0: [108 118 141 130 123 112 145  95  71 111 170 156]
1: [148 152 138 117 100 106  60 167 133 205 137 134]
2: [130  98 130 100 147  63 139 184 126 143 136 137]
3: [124 126 143 151  60 114 113 151 119 107 178 110]
4: [172 111  31 147  95 112 130  81 133 179  87 108]
5: [137 118 191 155 165 164 125 151 147 116 162 151]
6: [105 187  81 120 182 204 156 115 180 120 103 122]
7: [162  95 132 158 173 169 210  68 116 110 218 143]
8: [ 84 171 173 118 132 143  99 107 115  93  85 166]
9: [159 106 135 119 131  95  93 149 146 163 127 163]
10: [112 128 148  95 150 108 125 176 156 144  89 129]
11: [ 92 171  85 120 170 152 141 141 104 105 110 145]
12: [141  91 123 149 109 116 188  84 134 119 112 113]
13: [131  96 123 114 136  28 127 123  92 172 145 155]
14: [ 87 109 162 109  70  77 139 180  61 160  44 109]
15: [160 123 118 149 115 137 134  98 179 119 141 106]
16: [125 138 107 113 129 152 107 158 163 106 140  87]
17: [166  58 153 115 145  26 103 166 173 177  81 116]
18: [120 106 183 137 172 157 152 113  99 127 161 123]
19: [152 105 102  87 144  91 137 138 118 227  73  97]
20: [173 131  84 157 116 112 121  92 169 120 201 123]
21: [ 85 117 190 130 114 144 132 111  53  76 142 141]
22: [116 131 141 129  67 158 106 157 158  99 143 126]
23: [ 80 110 167  86 245 155 207 137 125 106  74 147]
24: [106 171 138 137 134 160 136 164 135 124 136 136]
25: [160  84 136 166 124  91 131 103 106 119 191 154]
26: [114 139 103 120 117 144 133 140 117 149  87  97]
27: [131 127 152 127  87 108 146 159 149 132 166  96]
28: [119 139 119  69 125  91 138 195 194 160 155 127]
29: [140 104 170 142 199 133 151 114  90  91 194 130]
30: [137 164  87 117 121 188  85  98 118 139 122 133]
31: [140 120 108 120 132 172 145  91 166 106 141 125]
32: [140 109  76 116 125  63 144  82  86 184 137 151]
33: [148 109 126 145 119 121 164 114 174 100  86 114]
34: [175 144  78 113 202 113  97 128 156 209 151 137]
35: [ 96 139  68 126 206 131 229 111  89  91 206 143]
36: [113 146 157 137  91 107  69 100  89 120 100 143]
37: [158 150 119 141 197 175 127 159 198 153  81 113]
38: [129 115 153 137  96 162 132  92 137  96 122 122]
39: [117 159 129 139 159 109 142 149 121 145  86 125]
40: [136 132 132 130  25  94  82 146 115 139 137 150]
41: [125 155 108 144 103 156 101 123 146  96 149 122]
42: [153 105 110  99 141 172 161  94 171 149  56 109]
43: [116 138 146 144 106 114 130 160 132  92 132 143]
44: [148 147 129 137 168 162 126 148 169 139  79 122]
45: [127 161  93  97 161 159 133 110 129 155 109 153]
46: [128  99 132  84 124 116 147 147 188 156  87  83]
47: [124 155 117  79 122 173  85 161 199 125  84  89]
48: [140 143 120 119 120 159 141 145 210 104 161  95]
49: [117 185 107 173 155  96 112 132 130 109 103 163]
50: [133 160 123 107 153 158  73 181 151 164 140 145]
51: [129 114 134 142  56 142  92  94 122 113 117  83]
52: [110 176 101 125 192 222 121  69 102  87 143 120]
53: [161 136 150 168 177 150 131 159 154 126 178 140]
54: [111 145 165 146 117 118  61 121 123 131 111 118]
55: [116 149  85 110  96  77 125 132 160 155  39 137]
56: [129 138 175 143 156 183 110 167 139 137 151 148]
57: [158 121 130 150 179 157 186  76 107 120 188 143]
58: [124 160  92 137 132 116 128 101 152 102 148 162]
59: [109 142  72  88  99 169 104 178 178 148  62  92]
60: [137  87 160 116 104  99 122 132  94 162  92 119]
61: [ 78 108 181 108  88 112 162 105 100  76 135 148]
62: [111 146 118 131 118 191 152 104 136 126 112  94]
63: [131 136 132 112 150 112 114 120 142 136 135 148]
64: [162 112  84 141 142  51 152 128 138 140 175 162]
65: [136 113 123 150 141 134 115 123 145  63 173 116]
66: [130 122 121 130  86 139 101 115 144 121 155 103]
67: [151 123  54 109 184 156 160  52 150 171  64  89]
68: [114 115 159 141 114  75 131 155 164 112  75 121]
69: [119 128 160 144 147 108 118 125  72 137 162 145]
70: [124 145  77 140 124 145 142  86 113  79 189 167]
71: [119 140 145 127 143 119  83 102 134  98 117 115]
72: [151 141 122 124 149 114 128 174 162 190 122 124]
73: [114  91 146 135 121  96  90 154  91 139 107 130]
74: [136 110  97  69  94  67 124 110 127 192  59 150]
75: [116 155 121 164 126 146 143 104 100 116 112 147]
76: [128 165 129  81 138 113  71 155 139 152  71 136]
77: [119 155  89 143 139 119 102 114  79 143 147 127]
78: [124 118 155 158  28 114 110 109 136  54 109 114]
79: [144  98 165 126 136  93 119 121  46 170 154 161]
80: [159  81 133 116 104  91 135 108 142 165 129  95]
81: [122 150  99 115 167  99 145 147 162 149 171 134]
82: [142 120  69 126 151 141 116  91 185 111  92 141]
83: [121 146 157 109 120  97  66 184  92 188 111 150]
84: [141  93 105  73 144 111 108 131 119 221  84  81]
85: [141 113 103 100 143 178 122 109 168 127 160 112]
86: [129  91 163 151  79 147  87 128  93 109  82  99]
87: [117 188 108 123  95 137  72 138  85 189 121 136]
88: [175 102 120 160 135 123 155 125 166 139 135 160]
89: [129 132 121 159  94 143 106 118 138 102 156 148]
90: [ 79 130 143  91 215 156 221 156 104 109  42 118]
91: [148 147 106 141 124 191 168 132 144 122 143  98]
92: [102 194  96 114  93 133  69 139  77 202  97 128]
93: [112 129 134 119 152  72 145 179  78 164 119 180]
94: [116 161  91 120 109 145 163 115 151 135 110  95]
95: [169 122 136 130  89 141  78 127 178 135 117 122]
96: [124 134 145 136 127  97 135 122  91 105 160 143]
97: [ 89 160 168 118 148 173 129 163  98 111 135  86]
98: [122 160  86 153 146  64  94  90  65 159 111 178]
99: [165 119 102 162 166 121 160  86 162 131 109 106]
100: [136 125 181 152 117  99  86 154 132 125  89 112]
101: [ 96  84 219 123 109  97 147 160  67  80 119 120]
102: [108 108 116 117  79 112 133 144 107 110 116 135]
103: [136 164 105 136 103 182  77 194 139 145 170  73]
104: [155  65 155 117 182 106 118 140  94 171 144 124]
105: [ 94 171  94 119  72 131 139 167 158 111 100 128]
106: [144 152 132 143 100 129 103 109 133 127 158 128]
107: [127 148  95 160 169 127 105 119 103 145 168 145]
108: [176  71 139 114 146  28  85 156 206 186  81 112]
109: [118 148 105 103 112 150  83 189 177 134  52  89]
110: [176 102 104  95  64  93  59 177 204 199 123 111]
111: [128 159  74 141 134 111 195 121 138 131  80 119]
112: [ 88 149 193 118 157 122 112 149  60 127  92 154]
113: [130  98 142 142 166 154  96  44  72 102 158 161]

[118 142 127 131 204  99 138 155 128 146  48 143] 39 10 44 49 76
[121 110 187 137 156 149 155 124  88 125 169 136] 18 29 69 5 0
[141 123 127 141 170 131 205  95 150 121 163 126] 57 99 7 12 31
[140 118 122 142 138 141 130 118 111 157 100 120] 26 39 75 63 60
[102 139  55 117 206 140 240 121  89 103 196 122] 35 57 7 11 70
[139 166 117 126 106 182  72 208 141 150 167  76] 103 16 50 22 24
[ 82 165 184 134  95 161 100 144 150  72 108 165] 8 43 22 24 38
[153  98 126 139 132 166 161  85 142  95 163 135] 31 38 15 57 65
[118 146  94 114 106 151 145 130 168 134  98  77] 94 26 62 16 91
[124 101 180 138  97 159 117 169 160  74 120  84] 22 38 43 16 86
[127 164 106 144 157 164 124 123 131 145 179 136] 107 24 106 77 53
[ 74 107 185 134  89 104 168  93  80  84 113 151] 61 21 101 0 96
[133 102 101 119 150  95 127 119 104 146 113 126] 63 73 77 60 32
[ 92  89 145 122 144 117 148  79  73  64 188 124] 0 21 96 29 61
[122 134 154 127  52 173  67 165 148 135 144  83] 22 66 103 51 95
[127  94 130 123 144 148 171  76 115 126 123 118] 12 31 38 18 62
[173  84 108 149  97 117 175  97 190 102 171  98] 15 20 12 33 88
[144 126 132 118 146  95 141 131 145 144 199 142] 81 63 64 96 25
[141  78 127 151 102 117 124 117 172 115  70  94] 33 68 15 12 80
[134  94 154 138 156 153 100  66  70 110 138 148] 113 0 18 69 21
[107 127 172 140 142 116 118 115  86 122 147 159] 69 96 0 18 21
[126 159 102 134  81 163  74 127 151 111 163 121] 41 66 89 106 22
[163 133 107 111 126 123 117 145 156 177 165 120] 72 81 63 9 106
[130 112 100 137 117 140 137 133 109 156 106 103] 26 94 102 62 39
[130 163  89 140 135 148 116 122 162 109 151 157] 58 41 89 106 31
[ 89 173 107 104 167 153 121 131 121 120  67 145] 11 45 39 26 8
[ 68 143 184  91 130 122 143 203 112 119 125  85] 97 10 24 43 27
[114 106 126 124 137  40 120 129  87 140 145 159] 13 96 93 2 69
[ 85 186  68 123 176 162 145 141  96  99 119 158] 11 45 75 24 6
[123 124 136 144  66 118 130 129 118 116 171 116] 3 66 27 106 89
[ 90 166 159 153 162 223 124  92 117  55 120 162] 52 8 75 38 62
[140 103 127 130  70  97  98 122 128 156 142 143] 40 66 9 106 80
[116 173 109 132 136 182 168  99 134  84 112 125] 62 75 91 31 94
[163  88 117 118  91 126 105 140 158 138  80  96] 95 80 46 33 26
[ 95 109 161 112 142  30 123 169  65 135 101 173] 93 13 73 2 112
[148  96 117 126  56 110 111 131 144 134 160  84] 66 3 27 80 51
[112  99 168 122 175 138 150 100  96 117 146 146] 18 29 0 69 96
[153 126 119 137 117  66  85 139 147 163 157 134] 9 1 63 106 64
[141  78 147 113 175  98  98 135  73 163 127 119] 104 73 79 60 69
[195  72 149 188 118  72 122 124  89 177 210 157] 25 79 64 13 69
[128 108 175 127 190 167 168 134  82 118 154 114] 18 29 5 97 57
[134  92 119 149 108 117 120 115 142 113  82 104] 33 12 38 68 102
[131 103 210 122 124 177 127 125 111 112 149 107] 18 38 5 56 97
[111 138  59 120 223 146 243 115  86 103 204 127] 35 57 7 29 70
[136 127 136 166 135  95 142 172 137  79 148 149] 43 96 65 89 53
[107 176  98 162 106 195 174  88 148  78  40 108] 62 94 75 111 6
[ 97 153 118 135 123 105 157 165  91 120 192 165] 96 0 69 43 24
[142 119  83 118 113 129 131 136 138 152  95  99] 26 94 46 80 16
[ 94 130 159 103 130  68 118 177 107 143 178 147] 2 93 96 69 13
[156  66 152 113 103  91 140  90 138 179 111  95] 80 60 12 46 84
[ 99  89 184 129 163 121 195 144 117  77  86 115] 101 23 90 61 18
[112 144  80 127 161 222 210 119 183  58  93 113] 6 91 62 31 94
[139 108 170 162 113 139 125 133 150  58 188  99] 65 3 89 38 43
[159 107 140 145 108 135 156 119 167 100 169 126] 15 65 88 31 89
[118 130 152  99 132  64 118 177 122 178 121 131] 2 10 83 93 9
[149 143 124 138  84 142  83 118 171 132  85 112] 95 66 51 41 15
[174  66 141 126  96  94 126  85 149 167 119 100] 80 60 12 15 95
[107 107 173 109 164 128  88 146  82 136 171 153] 69 79 18 96 104
[121 179  99 134 160 172 131 121 118 132 182 148] 107 24 45 58 77
[157 107 123 123 126 109 109 166 163 166 114 102] 72 9 46 80 10
[120 135 126 139 200  79 144 164 110 146  48 161] 39 93 10 49 2
[153 117  99 128 127 114 122  95 138 115 208 122] 20 65 106 25 66
[134 154 147 117 161 118  87 143 172 146 124 155] 63 50 9 10 72
[120 116 142 126 145  90 134 155  95 146 131 181] 93 69 2 96 63
[ 98 170  92  92 140 166 123 132 167  98 134 105] 16 94 41 85 48
[136 147 157 121  84 142  49 176 177 140  91 143] 95 76 109 100 22
[105 177 109 114 118 106 132 161 120 142  82 141] 39 26 105 76 10
[148  98 169 141 189 129 159 115  99 100 224 136] 29 18 57 7 25
[174  65  92 120 107  79 138 107 117 178  53 141] 74 19 60 80 4
[180 141  68 106 209  99  81 123 163 196 150 136] 34 81 72 63 9
[127 118 160 126 105 174 132  90 143 103 164 114] 38 31 66 89 106
[125 150 199 120 127 200  89 172 154 100 174 102] 56 5 97 22 24
[135 111 172 121 110 171 129  88 132 104 164  85] 38 66 31 18 15
[127 133  98 141 189 126 151 115 108 119  79 125] 39 11 111 75 99
[143 110 148 157 118 125 163 146 173  87  92 107] 33 68 43 15 12
[128 163  71 111 163 169  97 109 146 178  91 137] 45 30 44 82 26
[109 171 144 144 144 164  75 121 140  93  76 162] 8 71 54 49 75
[114 109 137 136  90 160 130 147 132  87 140 115] 22 38 43 66 89
[111 149 136 138 153 114 152 165 122 140 110 112] 39 24 10 26 43
[133 136  97 130 128  82 123 128 110 167 152 110] 77 63 32 81 107
[147  85 116 153  97  72 154 107 115 109 200 182] 25 64 0 96 20
[203  84 133 203 108  67 106 124  81 171 233 146] 25 79 64 69 20
[134 162 147 145 117 131  98 113 136 131 160 127] 106 89 41 66 63
[ 80 136 130 105 114 101 111 160  68 144  53 128] 14 73 112 26 39
[147 121  85 142 113 117 118 136 164 112  56  91] 33 26 82 55 109
[141 117 135 116 155 134 150  99 125 147 147 125] 63 18 31 85 96
[157  97  92 114  97 113 122 134 134 174  99  73] 80 26 84 19 46
[ 88 174 181 122 132 159 102 123 124 100  86 163] 8 112 24 71 54
[114 123 150 108 144 124 116 100 105 151 131 141] 63 69 96 71 0
[138 121 157 148 145 157 124 139 160  78 208 103] 65 53 5 48 41
[121 115 172 121 176 123 101 189 118 153  93 138] 10 73 39 100 83
[100 132 142 104 142 136  83 154 115 121 168 128] 63 69 71 24 50
[143 122 114 106 129 179 168  88 179 119  76 113] 42 31 33 62 94
[165 108 124 136  99 125 108 133 132 167 103  74] 80 26 95 60 66
[141 117  98  83  94  85 125  96 147 191  67 123] 74 55 19 84 80
[172 151  94 130 101 143 128 166 201 156 168 123] 48 72 15 16 95
[ 74 152 126 113 122 145 127 126 129  67  88 142] 8 11 43 71 75
[ 75 118 177  92  47  97 120 178  62 140  51  97] 14 60 102 73 86
[144  84 157 120 148  62 148 136  87 191  73 147] 60 13 93 19 104
[131 120 138 127 152 172 134 115 109 124 140 114] 18 62 31 38 85
[128 147  95 129 120  76 102 121 106 161 123 122] 77 63 32 98 106
[106 122 127 131  72 121 167 174  99 124 143 120] 102 27 43 3 96
